Each path is a new rotation, seen through one point. The rows after it are directions, each followed by how far the rotation turns it, in degrees a step (0 if it stays put).
Each turn is a multiple of 5 degrees from 10 to 175, or 0.
Each row of a path follows its step; steps can be skipped.
Rotation 1:
step 0: [-17  10  -2  -7  11 -18  11   1   9   2 -20   4  -3  -7  -2   4  12 -11
   0 -11  15  24  12   0  22   2  -7  -8   4   9 -14  -6  27  -1  -3  12
   2   4   2   4  11  30  -7  12  -1 -22   0  11  -4  23  10  11  -3  -6
   6  -7 -27]
step 3: [-13  -8  -7  -7 -11 -12 -10  11  17  -7  -4  14   1   0 -10 -14  21   2
 -15   5   8  -1  13   1   3 -10   7   4  -5   1  -4  -3  30   1 -13  25
  -3  -4  27   7   2   5  26 -24   2 -26   3  -5  -7  11   0  10  16  -4
 -10   9 -13]
step 4: [ -9  17   2  -8  13 -18  -6  27 -15  16  14 -22 -18   9  -9 -33 -13   8
  -7   8  -3  -5   1   0   3  -8  10  -9 -15 -19  -4 -16   7   4  -4 -13
   3   6   6  -9  -3  12  12   0   3 -11  16  -3   9  11   0   0 -10 -24
 -10  -8  -9]
step 5: [-20  -2 -15 -31   3  -2   0   8  -6   6 -10  -5 -18  17  -6   1  14   2
   1  16  10  18   0  28 -14   3  -6   1  11  12 -10 -11   8   5   9  -3
  11  -9 -11   7   5   6  -2   8  18   8  14   0 -15  21 -19  10  -2   1
  -7  27  -4]
step 6: [  0   7 -15 -22  11 -10 -22  -7  25  10  -3   6  -2   1  -5   3   7  -9
  -1  -3  22 -16  31   2  -8 -20  -2  -3 -15  10  -6  -2  10 -13 -18   7
  -6   2  -3  -2  19  18   9  11  -3  -5  -5  -3 -23   9  -1   6  -4 -27
   2 -14   2]
step 7: [-10   2 -11  -9  20   0   5   3   3  21   4  -9   2 -11 -32  -8   7  -4
  12  -7  -8   8 -14   6  14  11  15 -20  -9  -4 -20 -18  11 -10  -3  -4
  -4  -9   9 -26  -2   4   3  11  18  -6   1 -10 -14  17  23 -14   6  -4
  -3  -6 -14]
step 8: [ -7  34 -21 -13  -4 -14  -5  -7  -1  -9  -5  -4   0  -3 -17 -22  -5 -16
  -3 -12  10  24  -1   7 -24   4 -15   0  11  12   8 -17  12   3   1  -6
 -18 -11   1  -2  -1  -9   0  -1  11 -17 -15  12  -3   9 -11  16  13  -3
  -9  11 -14]
step 11: [-14  14 -33 -16   9  15  -3   0  -5   4  -3  -2 -16  17 -12 -12   3  -1
   5   6  20  -2  -4  -3   4  -5  -2  23  -5 -16 -23 -14  -1  11   9  -1
   0  -2  19   2  -1  14   8   3  -8 -20  -3  10  -5   7 -29  24   2 -10
  -7  -5 -15]
step 12: [-12  15 -15 -41  16   0  13  10  -1  -6  10 -10   5   7 -13  12  -5  26
   6   6   3   8  20  -3   3 -10  21  -3  -2   1  13   5  25 -15  -7   2
   2  -2 -19  -1  -9  16   7   2  15  -3   4   8 -16   8   3   4 -13  -7
 -12  -6  -2]
step 13: [-21  15  -1 -15   4  -6 -14   9   3  -2 -12  16  -8   0  -3   1  -9 -17
  16  -1  17 -14  -8   7  -5  -5  11 -15 -13  12  12 -23   7  -1  18  12
   9 -16   5 -13  17 -10   5  10   5 -21   7  -8 -25  24  11 -10  -8  -1
   8   6  -7]
[ 4  1 -2  5 -1 -7  1  1 -1 -2 -3  4  0 -4  1 -6 -1  2 -2  2 -6 -2 -6  0
 -5 -3  4  0  1  0  5 -1  4  0  2  6 -2 -4  0 -6  3 -2  7 -3  7  3 -4  4
  2 -1 -2 -3  1  3  0 -2 -1] : 65
[-2 -3  1  3 -3  0  2  9  0  0 -1  2  3 -3  1  2 -4  1  0  1  3  1  3  2
  5 -4  2 -7 -2  5 -4 -3  0 -3 -2  3  0  2  7 -8  5  0  1  2 -6  0 -6 -4
  6  2  2  2 -3  0 -1  2 -1] : 110
[-3 -6 -2  0  3  3  3 -1 -5 -3 -2  0  2 -3  1  4  1  0 -6  7 -7  3  4  2
  1  6 -1 -5 -1  2  1 -1  4  0  6  0 -1 -3 -2  7  4  0  0  4  3 -2 -2  1
  1 -2  7  1  0 -1 -1  4 -6] : 145
[ 3 -1  6  3  6  1  1  1  0 -1  3 -7  2 -5 -3  1  6  4  2  5  5  1 -6  2
  0 -5 -3 -3  3 -3  3  3  6 -1  0 -4  1  3  0 -4  0  0 -5  1  5 -1 -1 -2
 -1  2 -1 -2 -5  4 -2  2 -1] : 140
[-4 -4  1 -6  8 -2 -1  0  1  4  0  1 -2  2  1 -2 -1  1  6  4 -1 -6  2 -2
  0 -2  2  0 -1  3 -1 -2  0  6  1  1  5 -2 -5  1  1  7 -1  3 -4  5 -7  4
 -1  2 -2  2 -3  7 -3 -4 -1] : 55
Rotation 2:
step 3: [-15  -2  15  20   4   4   6 -26  -2  -8  -2   0  -7   0  21  -6  -9   6
  -8  -2   3  -3 -19 -11  -2 -22  -6  20  13  -6 -10  -1  -7   8  15  -6
   4 -17  10   3  -5   2   4  -3   3  11 -17  -2  -5 -22 -24  -1  -1 -12
  -2  22   2]
step 6: [ -8   3  -1 -12  24   1 -10 -13  22   7  -1  -9  -1  -4   9  -6   2  13
 -34   6   2 -33   0   3 -13 -14   4 -14   2   1   0  -9   3  14  -4   6
   4   0  -5   4 -13  10 -15   0   4   9  12   2  -8   5   4   1   0  14
  -1   4  30]
step 8: [ 13 -15   6 -14  -3 -11  -2 -17  -8 -12 -14   5  12  18   4 -31 -22   5
  -6   5  -9 -16  20   8   9  -9  -9  -7   7  -4  13 -12   9   0   9 -19
  14 -12   0  10   6  -9  -3  11  12   5   4   9   6  11  -1   8   8  -3
   0   4  23]
step 9: [ -8 -12 -18  -3 -13 -13  -5   7   6 -15  -1 -23  -4  -4   2  12   3  22
 -14 -15  -8   5   0  12 -16  -5  -4   1  16  -4  21 -15  -1   8  21   8
  16  -4  18  -1  16  11  11  -1  13   2  -6   9   3  -4 -15   7  -7  16
 -15   1  -3]
step 11: [ -3   5   0  21   0  -6 -12 -13  -8 -17  10  -7  21  -7  14   1  -2 -15
 -16  -4   2  -2   0  -1   6   1   2  -7  -3  -4  16  -1 -11  -3 -16   8
  37  -7   1  -4   8  -4 -11  -5  -9  -4 -18   8 -24  11 -23  13 -13   7
 -16  -3  -3]
step 12: [ -9  -6  -6   6  21   6   9  10   6   9  21   7 -10  21  -5   4  -1  -6
 -18  -6  19  -5 -13   6  -8   3 -12   3  11  11   0 -13 -10  10 -10   0
  11 -20  -9   3  25  -3   4  -8 -14  32 -10   8  14   2  -1  -3 -10   1
  11  -6   3]
step 13: [-17   0   1   8  15   9   5  -5  -5   2   4  13   6  -5  -6  10   2  -6
 -15   9   2   4  -9  -6  -3 -12  15  -7 -14  -3  25 -10  10  -5  -5   0
  11 -11   4  11   6   1  -1  30  -1  11  28 -10 -33   1 -11   3   3  -6
   6   4  18]
step 14: [-20   5  13  -4   1  -9 -10  -4  11   1  20  -4  -5   1  14   5  -3  17
  -7   8  -3  -3  -5  17  18  -5  -6   9  14  -5   5  -5 -11 -12   9   0
  15 -21   2 -13   2  -4  -8  16 -26   2  16  -3  12  19  24  10 -10  -4
   5  -7   3]
step 15: [ -2  -2  -1 -21  -7   3   5  -3 -24  -3   8 -10   8  10  -9 -10   3  26
 -19  14   8  -4   4  -3  10 -21  -4 -11 -18  16  -2   8   1 -10  19   5
  11 -14  11   1  19   7   9   1  14  11   0 -13  -9  -7   5 -18  -7  -9
  10  -2  16]
step 16: [ -4 -14  10  11 -31  -7  16  -5   2  -9  -5  -8  -9   0  10   8  -1   6
 -15  -5   0 -23 -12   4 -13  -6   5   1  -5 -25   7   4  -4  -4  14 -23
   7 -15   3  -7  -8   4  10  11 -11 -11   3  -4   6  -7  -5  -9 -13   4
  -9 -16  21]
[ 4 -6  0  5  3  3  3  1  3 -1  0 -2  1 -4  1  0 -5 -3 -1  0  4  7 -2  0
  5 -8  1 -3  3 -1  2  2 -3 -2  2 -1  0  3 -1 -1 -3 -1  2 -8 -2  6 -1  0
  0  2 -8  2  4  4  0 -2 -6] : 45
[-1  0  4  6  2 -7  0 -1  0 -4 -2  4  3  4 -5 -6  3  1 -1  4  1  0 -5  1
  2  0 -3  3  2 -5 -2  4 -2  3  3 -4 -4  3 -4  1  1 -3  1  3 -2 -3  3  0
 -8  4 -1 -1  0  5 -8  2  2] : 135
[ 0  2 -3 -5  2 -7  0  1  1 -3  6 -1 -5 -2 -5  0 -1  0  0 -2 -5  4 -3  6
  3  2  2  1  6 -1 -3 -1  0 -1 -1  1 -2  6 -5 -2  6  1  2 -2 -3  3  0 -2
  3 -1 -1 -7 -6 -4  1 -5 -3] : 145
Rotation 3:
step 1: [-16  13  -6 -12  -5  -5   8  -4  -1   4 -20 -21 -11  19  -1  18  -3   4
   3  10  -3   9   9  -3   7 -10  15  29   0 -23  -5 -12  -2  -5  -9  -7
  21 -12   7  16 -17  -1   0  -3  18  13   4   5  -9 -11  -9   5   7  20
 -28  17   9]
step 2: [ 10  -4  -4 -17   7  -1  -4 -10 -12   1  -9 -16   0   3  25 -10  -2  -5
   2   9  -3   3 -12   7 -16 -18  11 -16 -26 -16  16   8 -11 -17   2  -3
  21 -14  -5 -23   1 -10   2  -7 -27  14  14  -7  -3   5 -17   9 -11 -21
 -10  -2   9]
step 5: [ -2  10  25  -8   7   6 -16 -15   1  22  16 -12 -27  -9  -2  17   5 -19
 -12   1 -11 -13   9 -12  11 -11   2   3   5   0  16  11   4   6 -19  12
  -5   9  10  22  -9   8  17  12  19   0  15  21  -1   9  -9   2  -9  11
  -2   8  12]
step 8: [ 10   9 -13 -13 -10  16   8  -4 -18   3 -27 -19   0   8   2 -19   1 -16
   3   1  10   0 -23  -3 -11 -10  -5 -22   8 -10  -4  21 -10 -14   5  11
  33   5 -11  -2   1   0  19 -15   3  -6  -6   0  -1 -17  -2   2  -6 -13
  -7 -21 -12]
step 9: [  4  12   1 -20  -2  -4   0  -6 -18  14  -6   2  16  -8  11  19 -18  10
   1  -5  -6  24   4 -20  12  13  20 -14   6  -1  27  -7  13  18  -1  21
  11  -7 -13  17 -10   6   4 -16   5   5   9  19   0   3   5  -9  12   6
   4 -12  19]
step 12: [ -9  -5  -5 -22  -6  13  10  -8   7  -1  -4 -21 -39   0  11 -21  11 -13
  22  16   8  14   7  -3  -8  -7   4   6  -3 -10  -7 -20  -7 -14  19   5
  13   7   8 -10  -6  -2 -22   4   1 -12   4  15  -6 -21 -15   5   0  -3
 -10  15   5]
step 13: [  1 -28   5 -34  27  -5   5  -3  -4  23  -4 -18  -5  -3  15   2 -11   4
   5   1  22   3  -9   5  15  -5  14  -5 -13 -19   4  17  -9 -12   7   1
  14   6  12  18   1  10  13 -12   5   6   0  -7  -7  26  -1  -1  -8  -3
   9 -15   3]
step 14: [ 12   1   3 -10  -1  -2   4   4 -21   9 -17   0  12  10  14 -22   1 -27
   6  12   7  -6   3 -10  -5 -10 -21  -9  12  11  23 -11   3  25 -17  14
  23  18 -25  16   4   2   2 -18   6  -2 -11  -3 -15   4  -2   5   0  -1
 -11   0  -8]
step 15: [-15   9  19  -2   4  -1 -14 -18 -19   5   7   5  -5 -16  19  30   3  15
   7 -12  -5   0  -8 -13  -6   4   0 -13  26   9  29  12  22   3   1   2
  19   5   9  -3   0  -2   1 -13  -6 -13  22   8   4   1  10  -5  10  -2
  14   0 -19]
step 16: [-20  45  22 -16 -10   9  -7  -2   3  10  -9 -15 -25   4  -2  12  15   3
  -9 -11  -1   4   6  -1 -16 -16  -2   3   9   2 -26  -2  -1  -4 -17   1
   9   5  -9  14  -1   9   3   1   7  17 -13  12   1 -16   1   4   6  17
 -13   3  -2]
[  5  -2  -1   1  -4   2   4  -3   1  -1  -3   4   2   5   0   4  -6  -1
   2   4   1  -5  -2  -2  -5   1  -4   1   2   3  -1  -3  -1  -1  -3  -5
   2  -1   3   1  -2  -3   1  -1   4  -7   2  -1   4   3   5   0  -3   1
   1   6 -10] : 100
[ 0  2  2 -2 -1 -3  3  2  1 -3 -1  0  5 -3  2  2  6  0  1 -3 -4  1  1 -1
 -1 -1 -3  0  7  3 -2  7 -2  3  4 -2  1  4  2 -7  3  4 -6 -4 -2  0  1 -5
  3 -4 -2  7 -1 -3  4  7 -2] : 90
[ 4 -5  0  1 -1 -4  2 -2 -4  1 -2 -3  8 -1  2  2 -3 -4 -3  1  7  1  3  0
  0  6 -4  0 -1  4 -4 -2  2  1  5  3  5  4 -2  0 -1  5  6 -1 -2 -5 -1  0
  0 -1 -1 -1 -3 -4  2 -6  6] : 70
[10  1  0  3 -2  2  0  0 -6 -4  0 -2  0 -1 -7 -5  5 -8 -2  2 -4 -2  0 -3
 -3 -2 -4 -3 -2 -1  6  7  4  0 -2  2  0 -4  2 -2  0  0 -1  2  1 -1  4  2
 -3  4 -1  2 -3 -2 -3 -1  2] : 120
[-1 -1  6 -4  3  4 -4 -5  1 -8  5  3  3  3 -1  1  5  1 -6 -3  1  3  5  3
  1  1 -3 -6  1  0 -2 -1 -3  3 -1 -1  0 -3 -6  1 -1 -2  1 -2  4 -1  6  2
 -3 -4  2 -3 -4  4  2  1 -1] : 65
